Each row has a name. After each piece below comes the name of the row it's from, unless a question asks for something else. Each question is about the rows just above it. Places in a row count from 1.

Columns, left to right: X D R S Z N T G
[163 121 163 163  95  92 172  92] = H
[ 95  91 172 117  83  94 164 151] = L
[137 121 163  84  95  92 172 162] = U
Which column holds this, read top down? [83 95] | Z
asked: [163 121 163 163  95  92 172  92] | H
asked: [ 95  91 172 117  83  94 164 151] | L
[95 83] is in which column, read top down? | Z
tags:
[117] -> j_290
[116] -> j_902
[84] -> j_585
[85] -> j_794
[92] -> j_919
[163] -> j_435
[83] -> j_576
[95] -> j_518
Look up the entry of U at place 4 in the table: | j_585

Columns, left to right: K C Q W
[148 137  90 113]  J
[137 136  87 114]  A
[144 133  87 113]  E
[139 125 101 119]  P
[137 127 165 137]  Y
[119 118 165 138]  B
[141 137  88 114]  F
[134 143 128 128]  M
The row with [148 137  90 113] is | J
Which value appears more than once in Y? | [137]
key -> tag
[119] -> j_256
[112] -> j_196
[101] -> j_669
[120] -> j_659
[113] -> j_321
[137] -> j_653
Join P by its entry at place 4: | j_256
[141 137  88 114] is in which row? | F
asked: [134 143 128 128] | M
Which column holds this, read top down? [ 87  87 101 165 165  88 128] | Q

Columns, left to right: mokev bif ser fede dovin kenu tad Sadad
[150 115 150 145 118 170 150 156] = besen
[122 140 122 113 122 122 115 142] = tov
[150 115  94 145 118 170 124 124] = reted
[150 115  94 145 118 170 134 124] = Fuz
[118 122] is in which column, read top down? | dovin
[113 145] is in which column, read top down? | fede
Repeated in besen: | [150]
Which value appears more than once in tov? | [122]
asked: [150 115  94 145 118 170 124 124] | reted

Columns, left to right: suko nilam ninu lon naku dep
[108 147 147 149 145 133] : Mavet
[108 147 158 147 145 140] : ked
[108 147 158 170 153 136] : Bafa
Repeated in ked: | [147]
Table of tags by key:
[147] -> j_255
[149] -> j_746
[145] -> j_999
[170] -> j_279
Join Mavet by its entry at place 4: | j_746
asked: [108 147 158 170 153 136] | Bafa

Columns, left to right: bet devi zubub doko
[129  84 114 125]  mezi
[129 117 138 118]  fope
[136 142 131 108]  bemif
[136 130 139 129]  mif
[137 140 126 128]  didut
[135 128 125 121]  siga
[144 118 132 125]  Lekup
[116 119 117 105]  sosip
[133 115 127 145]  tenes
[125 125 132 126]  boto
[149 138 124 135]  setut
asked: [129  84] | mezi
Which column holds this, read top down? [140 128] | devi

Columns, left to right: giraf Madi tapo Nuvob Did Favon Palap
[112 135 144 144  83 132 136] : Momi
[117 134 148 143 133 137 127] : Tenib
[130 130 144 144 140 130 130] : rad
[108 139 149 148 140 132 129] : Vized
asked: [139 149 148 140 132 129] | Vized
Which column holds this, read top down? [144 149] | tapo
Which row holds [130 130 144 144 140 130 130]? | rad
Which value appears more than once in Momi? | [144]
tags:
[145] -> j_704
[130] -> j_450
[144] -> j_468
[148] -> j_718
[143] -> j_106
[142] -> j_167
The tag of rad, keyed by place 4: | j_468

Columns, left to right: rotu zela Kod poti femer Vez
[105 117  81 101  98 100] = rorip
[124 175 178 134 153 164] = rit
[135  99 178 164 121  93] = rovo
[135 175 121 121 121 121] = Zegis
[124 175 178 164 121  93] = rafu
[129 128 101  81 100  98] = Pev
asked: [ 81 101  98 100] | rorip
Which column holds [121 164] top down? | poti
Which value appears more than once in Zegis? | [121]
Table of tags by key:
[129] -> j_595
[128] -> j_438
[175] -> j_994
Join Pev by its entry at place 2: | j_438
asked: [124 175 178 134 153 164] | rit
Which column holds [117 175  99 175 175] top down? | zela

Columns, left to right: Vunup venat nade bufo vil mef Mep ler zur
[129 130 149 139 170 110 130 158 119] = zafo
[130 136 116 138 142 133 167 124 126] = peb
[110 131 154 127 135 141 146 144 145] = ruvu
[116 110 170 139 119 149 130 158 130] = Kekam
[112 142 147 156 140 124 124 114 120] = situ
Which column holds [129 130 110] top down? | Vunup
asked: [110 170 139 119 149 130 158 130] | Kekam
[146 130 124] is in which column, read top down? | Mep
Which column holds [170 142] top down? | vil
key -> tag
[146] -> j_429
[115] -> j_44
[147] -> j_836
[116] -> j_253
Look up the entry of peb at place 3 in the table: | j_253
Which row holds [116 110 170 139 119 149 130]? | Kekam
asked: [138 142 133 167] | peb

Columns, left to right: mude vipi mesap Goz Vunuk zasos niso Luk tolov
[161 177 174 170 174 173 158 141 136] -> Lep
[146 142 132 135 117 117 107 116 137] -> Nur
[153 152 155 141 150 142 135 134 130] -> rozi
[120 131 150 153 153 154 148 131 137] -> befe
[145 153 146 147 158 149 158 160 158] -> kis
[124 128 146 137 135 126 136 143 127] -> vivep
[129 131 138 134 142 147 151 161 165] -> Lote
[117 140 115 120 131 108 127 139 133] -> diruf
[152 161 139 126 119  91 117 146 148] -> bober
[120 133 131 145 146 125 141 135 136] -> lek
[108 111 123 113 111 124 116 112 121] -> luru
[141 128 134 121 121 139 127 108 113] -> kani
[152 161 139 126 119  91 117 146 148] is in which row? | bober
Which column holds [135 141 153 147 137 134 120] top down? | Goz
[136 137 130 137 158 127 165 133 148 136 121] is in which column, read top down? | tolov
Table of tags by key:
[120] -> j_663
[134] -> j_809
[133] -> j_535
[152] -> j_485
[124] -> j_142
[121] -> j_705
Join lek by its entry at place 1: | j_663
asked: [120 131 108 127] | diruf
Where do [139 127 108] appear? | kani

Columns, left to right: Bafo sugom gog Kos
[182 178 115 107]  Konul
[115  75 115 115]  mogi
[ 73  75 133  73]  Kabes
The value that Kabes holds more than once: | [73]
[182 178 115] is in which row? | Konul
The value that mogi holds more than once: | [115]
[115  75] is in which row? | mogi
key -> tag
[115] -> j_74
[178] -> j_390
[106] -> j_436
[107] -> j_513
Join Konul by its entry at place 4: | j_513
Where do [182 178 115 107] appear? | Konul

